In the rows, zero is written as 128.
Turns in one plane each, and the order they were made in; the first pair answered
turn lub:
[134 107 130 145 121 171 120 147 116 138 124 117 124 100 141 117 125 167
 168 118 119 136 134 174 104 120 124 110 130 113 111  86 139 112 132 117
 141 106 121 136 132 154 135 165 112] |-> [138 116 117 130 110 164 122 121 126 130 123 124 127  93 126 116 107 147
 170 116 109 133 154 151  95 119  99  96 129 135 114  87 131 120 120  99
 126 105 137 103 148 132 133 113 100]
[151 122 121 127  93 162 155 139 169 116 103  79 147  61 112  55 112 168
 178 139 136 105 161 164 115 162 130 175 162 112  96  80 124 126 146  90
 110 148 167 121 142  92 130 130  81] |-> [151 113  97 125 103 129 169 120 146 115 116 101 151  77 118  62 140 184
 193 155 141 127 150 168  96 156 116 158 137  85  73  92 123 134 129  85
 120 168 198 157 113 121 138 140 123]
[137 152  89 127 166  80 132 119 133 122 170 170 139 147 131 149 144 112
  95 144 126 149 121 122 127 111 124 120  99  90  87 144 119 137 107  96
 154 140 154 159 115 123 141 106 181] |-> [128 168 138 147 153 145  98 171 157 130 137 125 125 131 114 144 105 112
  66 103 149 130 115 157 159 105 166 157 137 110 114 141 114 112 145 125
 174 108  75 150 147 106 131 133 125]
turn gop:
[148 121 100 105 155 110 148 101 125 109 123 112 119 139 126 123 138 158
 144 131 141 144 142 147 150 113 149 128  92 140 108 124 136 140 128 125
 125 155 175 133 112 151 117 161 154] |-> [140 154 103 112 168  97 132 101 160  91 120 124 125 147 113 125 132 123
 113 129 147 148 159 118 159 112 139 147 114 160 141 155 123 145 110 124
 121 127 140 116 134 120 120 121 138]
[126 162 106 138 158 115 160 129 145 139 140 117 108 155 160 130 134 124
 154 111 130 145  94 129 105 182 127 147 151  55 138 105 117 113 109 131
 136 160 119 115 156 150 135 161 163] |-> [129 168  93 130 151 112 161 101 154 125 137 120 118 146 156 131 128 110
 155 122 121 147 111  99 103 180 113 139 155  61 144 105 115 121 106 121
 118 160 133  94 166 138 141 134 160]
[118 104 148 123 139 110 123 146 135 135 147 128 110 131 142 134 145 138
 139 120 157 104 108 129 118 137 142 148 108 125 136 130 120 137 125 143
 135 124 127 172 102 148 123 159 143] |-> [132 102 117 103 134 101 138 112 147 130 149 133 113 115 137 130 135 120
 145 131 127 110 142  88 104 146 117 123  98 132 131 116 117 151 116 119
 107 126 157 126 124 116 130 113 130]
turn lem:
[131 147 148 129 108 135 109 135 197 107 120 124 122 154 109 114 127  90
  91 129 121 144 145  80 144 111 108 175 139 177 156 150 128 100 139 141
 132 103  80  71 169  99 141  94  92] |-> [129 144 149 149 140  87 115 148 175 120 134 149 119 180 126 132 164 113
  88 138 162 167  92 105 144 105 109 184 115 139 160 189 120  99 114 153
 162 118  87 135 116 142 140 138 149]
[130 124 140 132 106 112 134 118 123 126 140 116 113 134 147  99 114 126
  95 142 130 103 103 132 103 148 123 131  84 126  90 144 105  85 151 105
 124 101 126 164 122  81 147 189 104] |-> [135 127 130 126 105 106 135 108 120 129 142 124 114 141 154  98 115 121
  99 143 135 106  99 129 104 148 119 115  74 126  90 146 104  86 146  90
 119 106 131 154 122  82 150 184 106]
[116 133 113  94 190  54 122 114 143 121 211 146 157 127 157 147 142 120
 147 167 142 137  99 116 135 103 106 145  63 109  78 135 114 152 109  98
 131 132 168 131 146 103 110  96 168] |-> [120 145 129  81 162 113 109 117 167 113 184 112 155  98 134 128  98 107
 140 146 121 113 132 110 137 108 119 144  95 142  94 101 120 142 137  90
 107 104 138  72 200  51 112  68  98]
turn nok:
[134 145 125 135 159  78 132 100 157 104 122 137 154 107 130 128 138  64
 108 111 137 128 148  77 154 121  99 137 131 154 143 164 113 157  94 114
 119 129 132 113 161  97 134  72 133] |-> [145  88 127 126 107 154 141 123 102 151 105 102 129  74 147 114 126 135
 167 107  95  87 130 145 137 127 134  95 114 119  68  70 141 142 154 118
 115 163 153 136 148 125 134 161 109]
[125 123 134 115 164 109 130 148 147  94  97 111 126 159 109 109 122 108
 140 139 160  76 123 162 120 139  92 135 135 129 136 176 112 137  68 141
 211 104 112 119 122 102 133 138 145] |-> [136 112 102  92 143 113 147 107 132 105  99 105 135 135 107  99 121 115
 170 151 127  70 145 146  99 139  76  97 125 124 103 140 119 147  68 114
 176 119 152  91 118  88 137 126 137]
[140 140 158 151 131 156 126 154 109 151 163 115  95 122 144 141 141 155
 124 132 118 143 106 165 124 123 156 123 137 115 142 138 117 107 152 147
 135 129  90 143 108 152 124 172 137] |-> [139 159 131 137 144 104 134 106 139 127 170 145 117 127 128 151 135 106
 107 155 107 156 138  98 118 125 115 124 131 136 157 169 102 131 117 126
 105 120 108 111 116 125 127  80 145]
Then:
Each pair is two turns apart.
[131 109 119 122 178  67 150 117 127 116 138 155 151 140  67 150 107 139
 107 129 203 180  94 197 112  95 146 158 104 170 141 161 107 137  93 109
 151 120 124 122 147 133 140 139 139] |-> [132 102 151 115 139 126 139 143 128 127 118 120 142 113  60 136  79 145
 111 104 191 146  93 223 128  92 169 154 128 177 129 122 124 123 132 112
 150 108  97 107 176 124 134 160  92] -> gop lub
[131 112 115 110 107 141 145 109 123 139 116 145 129 109 112 116 108 136
 154 135 104 117 135 122 120 145 115  99 118 117 111 101 133 143 129 113
 111 133 166 104 133 123 133 120 135] |-> [127 146 119 119 136 105 129 113 139 121 127 161 135 126 111 120 118 113
 119 139 133 141 137 102 130 140 115 128 135 133 156 150 121 148 107 118
 121 115 143 111 133 113 130  89 143] -> nok nok
[158 140 165  93 124  77 153  96 125 123 171 185 124 125 130 135 117 125
 174 166 116 139 107  97 156  98 125 132 127 133 113 131 118 129 122 140
 146 141 162 138 135 167 137  77 148] |-> [149 158 195 107 120 110 131 127 147 121 166 173 122 125 123 134 106 104
 137 146 135 130 111 106 175 108 146 167 150 147 146 146 115 109 125 164
 152 120 108 126 151 153 134  79 128] -> gop lub
[120 113 116 149 152  93 128 136 114 122 127 140 140 135 144 109 155 141
 113 131 142 131  95 133 116 139 124 127 110  99 128 142 114 135 110 132
 137 152 146 147 113 144 103 145 162] |-> [114 126 146 158 147 127 108 165 130 127 116 117 139 130 137 109 144 138
  92 108 149 117  95 157 134 136 154 143 129 118 139 145 116 122 131 146
 148 139 105 143 132 134 105 155 133] -> gop lub
[124 164 153 148 110 153  94 149 158 139 101  98 158 134 131 112 138 112
  89  93 125 129 145 124 121 125 114 161 146 152 170 108 140 145 112 122
 133 110  98  72 149  94 134 142  55] |-> [114 171 143 160 135  97 100 143 159 139 117 123 162 158 137 121 164 103
  78 106 153 158 134 123 124 116 105 177 135 142 181 155 134 154  81 125
 135 118 104 104 123 118 132 136  96] -> gop nok
[117 139 131 156 155  61 143 138 110 119 167 128 105 159 136 144 176 121
 113 166 168 168  66 122 125 118 116 110 110 108 137 168 117 128 119 133
 127 158 115 161 123 155 121 146 167] |-> [133 141 129 130 116 127 142 111 134 108 130  92 113 118 106 132 123  97
 119 151 111 141 135  80 112 128  99  90 137 156 130 120 130 136 143 105
  83 137 125  58 192  78 128  76  90] -> gop lem
[107 114 155  77 140 199 115 147  92 144  82  96  87  97 144 132  92 140
 134 108  99 115 128  93 106 157  86 104 160 146 112  64 113 106 151 122
 125 134 160 116 151 168  97 127  91] |-> [ 97 138 128  83 182 112 130 116 113 117  98 142 106 130 145 154 124 104
 112 139 124 156 124  42 102 158  54 114 143 148 148 134  99 130  96 108
 125 131 182 129 133 173 107  69 140] -> nok lub
[144 116 103 112 103 132 149 107 103 143 122 117 123  99 130 133 117 149
 160 132  95 117 153 133  98 141 119  94 112 126  99  75 138 132 138 104
 104 162 176 107 119 124 143 140 122] |-> [135 127 122 113  97 151 138 108 120 136 107 105 118  93 127 132 100 139
 148 121  91 109 159 131 114 145 127 106 132 141 111  68 133 128 148 112
 103 140 152  90 140 111 140 123  96] -> lub lub
[126 125 121 142 113 143 109 152 136 105 131 113 139 131 123 121 113 114
 149 106 125 136 143  99 149 145 106 122 159 133 138  92 137 131 114 119
 122 103 133  65 130 144 120 115  95] |-> [129 110 102 133 122 115 125 135 114 117 142 132 144 138 137 125 132 125
 167 121 125 148 139  99 138 135  96 103 129 109 116  93 136 148 107 116
 119 124 157  84 110 166 123 125 130] -> nok lub
[136 150 130 163 142  75 100 177 121 136 168  96  96 146 155 143 157 156
 131 151 117 111  91 164 178  83 169 133 157 117 123 143 131 107 123 167
 216 162 154 185 105 133  83 177 167] |-> [142 171 117 131 124  77 114 125 169 104 154  96 114 121 122 143 114 101
 121 150  67 112 165  78 171 102 130 121 182 164 141 137 127 131 110 139
 168 139 155  76 173  58  93  58 116] -> nok lem
[153 122 124 132 103 153 116 137 148 132 112 111 142 127 109 119 130 153
 132  99 121 122 130 150 135 141 144 134 127 129 140 128 136 125 128 138
 131 126 134 165 129 126 123 152 118] |-> [160 132 100 127 118 123 120 107 163 113 120 128 159 129 106 122 127 130
 124 110 106 137 146 120 127 140 118 126 127 138 146 140 134 138 105 127
 119 125 154 142 134 115 131 103 130] -> lem gop
[151 154 145 151 149 120 106 148 128 108 134 131 121 141 147 132 139 112
  87 114 170 141 100 142 146 112 162 146 131 135 159 159 123 124 101 140
 143 125  83 168 122 149 142 136 152] |-> [158 118 138 136 115 160 118 145  98 133 128 114 110 117 159 125 133 152
 137 106 140 114 100 172 125 113 165 107 116 121 107 101 142 119 132 127
 134 154 112 169 106 155 143 172 134] -> nok nok
[119 135 127 135 151 103 136 111 148 118 147 139 144 137 115 121 123 124
 119 144 143 150 128 112 128 109 106 139 111 130 128 153 127 155 105 112
 130 117 143 119 127 125 137  85 152] |-> [119 122 141 149 138 142 128 149 122 137 140 114 120 132 124 109 117 156
 129 128 154 132 102 171 135 104 136 145 114 108 113 131 131 146 143 121
 152 125 123 157 108 147 126 153 145] -> lem gop
[128 131 159 130 110 166 118 153 130 127 106 103 113 124 132 126 119 142
 121 112 135 118 130 153 138 125 156 128 143 137 125 119 140 117 152 144
 143 124 103 129 140 135 121 163  94] |-> [120 148 137 133 145 101 130 141 152 112 128 132 129 148 131 134 139 106
  96 128 161 155 126 122 140 124 137 145 142 137 155 169 119 127 107 146
 142 122 102 144 128 131 127 126 128] -> nok lem
[150 133 115 116 113 156 176 121 107 119 138  90 123 120 115 119  91 121
 160 142 107 121 136 132  93 120 113 104 130 128 113  94 141 149 134 139
 126 149 153 118 115 153 154 101 128] |-> [152 138 121 117 107 172 160 129 114 121 129  76 118 123 111 117  85 114
 149 133 105 112 139 140  95 124 121 116 141 137 118  91 142 145 138 143
 124 135 142 107 128 146 154 103 117] -> lub lub
[135 154 138 104 140 109 116 129 115 115 109 144 134 141 139 122 134 139
 150  82 105 153 140  94 113 141 131 138 100 151 126 108 147 114  96 159
 141 138 201 179 102 189 170 133 164] |-> [129 170 141 104 136 114 108 126 146 100 102 135 147 134 121 121 119 108
 126  78 104 149 161  72 129 145 131 153 122 175 160 124 145 114  93 168
 131 114 178 143 143 156 171  96 131] -> gop lem
[139 146 117 124 127 124 136 122 153  89 111 116 148  91  85 124 121 109
 148 149 124 158  97  89 103 116  99 115 144 102 142  68 116 151 136 128
 108 137 102 133 194  87 122  88  90] |-> [133 158 117 132 146  98 129 121 163  91 117 121 161 108  83 134 136 101
 144 150 146 176  86  79 110 109  94 131 151  99 157  89 113 156 125 139
 114 135  98 144 176 100 116  83 100] -> gop nok
[136 124 160 120 124 137 148 124 148 111 128 141 140 137 125 145 113 120
 132 119 120 135 168 116 129 170 130 137 128 152 140  91 124 166 130 106
 103 116  90 111 156  90 134 104  85] |-> [136 118 139 133 150  94 161 128 130 118 152 167 144 156 148 160 148 132
 144 142 141 152 127 133 121 159 121 137  87 119 122 121 124 176 116 106
 122 142 112 161 109 130 130 136 153] -> lem lem
[120 122 185 162 163  66 152 139  58 134 173 170 124 165 112 143 179 129
 139 114 100 167 128 111 124 111 126 111 110  93 122 163  99 162 132 181
 107 132 145 208  43 161 106 104 200] |-> [124 114 220 165 108 170 126 197  49 154 138 100  97 132 102 119 140 162
 145  81  85 122 135 162 138 114 167 122 139 107 106 101 118 135 198 195
 113 114  98 192  76 147 105 161 125] -> lem nok
[117  93 129 179 139 140 116  42  95  75 116 118  87 109  88 126 139  76
 123 140  57 144 180  57 132 133  75  84 166 178 135 114 144 159  99 125
 101 115 174 132 140  76  58  39  77] |-> [102 101 126 205 182  72 119  57  79  90 139 158  84 151 114 140 195  88
 114 157 108 174 125  84 142 128  78  99 140 138 145 180 138 163  67 144
 133 138 180 219  77 148  58  90 160] -> lub nok
[118 132 150 129 104 195 126 157 118 131 101 105 126 131 112 138 111 100
 105  97 144 128  99 143 141 119 131 142 155 146 123  98 117 113 154 167
 142 101  90 102 135 161 132 163 116] |-> [137  97 109 107  93 177 160 113  89 140 108 125 121 122 120 139 124 124
 152 123 113 126 104 133 111 120 100  96 119 122  79  72 131 121 151 144
 126 136 156 110 112 176 134 164 143] -> gop lub
[123 169 132  97 150 138 140 167 156  88 111 116 160 129 120 116 126 105
 120 119 140 124 131  92 135 141  94 132 146 145 128 159 134 131 104 113
 124 111 115  87 181  94 137  81  97] |-> [125 153 145 100 136 183 132 191 140  98  98  88 146 111 120 109 117 135
 132 104 137 101 114 129 140 138 120 130 160 143 115 121 145 109 143 123
 132 113 100  91 179 105 142 129  77] -> nok gop
[113 141 157 142 118 156 117 173 163 112 135 105 120 141 129 108 109  99
 108 107 138 118 132 149 143 124 124 140 121 152 144 132 144 128 158 122
 118 125  93 118 158 116 134 123 101] |-> [107 132 148 148 132 137 129 187 149 124 147 111 116 152 148 114 133 122
 125 109 156 122 108 173 144 122 136 138 112 132 130 134 150 128 161 130
 134 144  95 158 128 149 133 168 124] -> lub lub
[118 110  93 105 100 123 108  81 127 126 120 141 121 112 128 127 113 106
 145 124 110 113 136 103 132 127 146 127 132 124  97  82 134 118 131  96
 138 109 132  95 151 120 138 102 138] |-> [117 120 114 113 103 146  98 101 132 122 113 119 121 110 126 124 114 108
 133 103 122 100 134 121 140 122 156 143 149 130 102  77 133 106 142 107
 139  98 104  98 167 113 136 116 128] -> lub lub
[180 116 131 111  95 151 129 132 120 126 121  89 176  88 128 141  92 101
 115  96 107 134 162 182 155 159 164 118 154 141 131  99 156 103 168 145
 111  90 117 117 164  92 107  95 106] |-> [175 140 133 130 122 117 131 131 138 111 130 108 185 112 131 151 101  81
  88 100 142 165 153 165 162 154 157 145 158 149 159 145 144 106 145 148
 120  79  90 124 164  89 102  73 127] -> gop nok
[129 121 128 142 134  84 143 117 151 103 165  65 124 131 117 157 168 159
 130 169 129 160 128 136 112 207 146 113 164 116 126 178 125 129 105 126
 135 105 113 135 123 126 137 124 144] |-> [138 111 147 141 113 131 143 132 151 117 149  40 118 111 115 151 157 179
 134 158 118 146 122 163 113 204 165 108 174 117 114 147 133 117 134 132
 136  98 100 126 134 120 137 151 116] -> nok lub
[134 126 114 111 125 140 135 121 130 139 123 119 126 111 118 119 113 119
 118 135 106 129 148 129 144 137 132 133 137 138 122 102 123 137 141  95
 110 106 124  95 150 102 127  89 105] |-> [139 117  93 109 129 112 150 103 109 145 126 127 130 111 128 128 135 129
 130 145 107 139 140 122 131 139 118 120 117 122 104 105 128 145 127  84
 113 130 155 115 134 115 131  96 135] -> nok lub
[123 117 119 130 118 158 130 113 119 114 121 112 133 108 118 118 121 139
 138 120 106 116 145 146 135 143 135 102 114 115 118 108 132 126 135 128
 115 136 126 124 130 118 133 127 129] |-> [122 126 115 129 129 125 132 104 132 106 124 125 142 121 122 121 121 115
 127 124 109 135 144 126 139 142 117 116 119 120 132 126 122 135 121 125
 105 133 132 119 136 112 130  95 136] -> nok nok
[122 134 146 150 141 147 111 176 123 151 117 117  97 131 137 123 122 166
 141 118 144 107  88 181 143 106 154 107 131  99 117 115 129  98 172 144
 135 141  91 171  89 153 114 194 108] |-> [132 110  97 110 114 136 145 113 114 145 114 139 108 106 128 119 102 157
 179 135  83 109 136 133 110 123 117  51 110 109  82  64 143 126 163 100
  93 156 163 126 105 131 127 135 107] -> nok nok
[ 81 166 156 126 146 157  58 152 114 138 162 113 151 160 143 157 172 133
 101  88 105  78 132 196  87 138 185 185  93 155 161 177  89 102  77 144
 133 118  70 172 149  95 118 100  73] |-> [101 116 124  95 111 174  82 125  64 158 161 110 142 136 147 157 180 175
 164 105  64  62 136 205  52 139 163 129  54 125  99 109 112 106  97 120
 116 155 142 183 124 115 120 134  83] -> lub nok
[119 122  94 119 139  92 126 138 133 116 117 138 132 133 126 118 126 118
 121 116 162 139 118 118 115 125 130 131 118 124 159 165 133 137 123 148
 102 117  91 125 140 137 101 116 124] |-> [125  97  95 115 117 120 134 143 111 124 108 126 123 120 125 110 117 148
 146 109 150 115 119 154 105 128 144 113 120 117 126 129 148 127 142 147
 105 127 108 140 133 147  97 155 114] -> nok lub
[127 119 121 118 152  85 146 102 112 114 139 141 123 128 128 147 147 148
 144 141 112 151 140 110 125 131 114  79 116 115 118 120 135 142 129 123
 124 137 133 127 104 139 120 136 159] |-> [121 122 129 131 169  70 133 115 124 102 144 143 131 138 132 144 147 135
 126 141 127 156 134 114 135 128 118  94 132 120 142 144 132 140 114 126
 129 134 111 133  99 136 120 130 163] -> nok nok
[135  99 127  99  89 184 105 112 121  78 102 131 107 103 129 157  84  86
  72 101  86  67 158 112 120 154  77 135 182 116 120  81 155 137 145 140
 120  81  69  98 157  57 103  96  89] |-> [120 102 136 131 137 127 101 158  98  99 133 161  96 147 167 175 141 126
  72 111 153  99  80 171 129 133  95 160 157  63 117 138 141 125 123 173
 167 106  73 206  83 141  89 187 172] -> nok lem
[169 140 113 111 106 139 128 104 150 104 173 118 137 136 114 121  84  92
 103  85 126 128 173 117 124 101 124 116 147 156 179 134 158 144 131 126
 106 126 108 103 155  82 127  98  94] |-> [156 133  97 124 130  73 144  96 127 120 197 145 140 157 127 138 124 114
 113 109 149 153 129 118 113  95 114 111 111 117 161 173 147 149  98 128
 127 156 133 157  94 135 132 126 173] -> lem lem
[149  94 120 138  93 115  86 152 112 146 128 114 113  99 147 119 162 162
 157 123 125 201 185 175  91 160 174 162 133 131  95 121 161 129 165 121
  92 101 177  54 100 117 147 132  65] |-> [143 110 116 133 111  80  90 132 129 131 129 132 116 107 137 126 159 125
 145 133 125 225 195 137  97 156 158 174 129 141 118 144 151 138 144 114
  92  94 170  41 109  99 149  96  74] -> nok nok
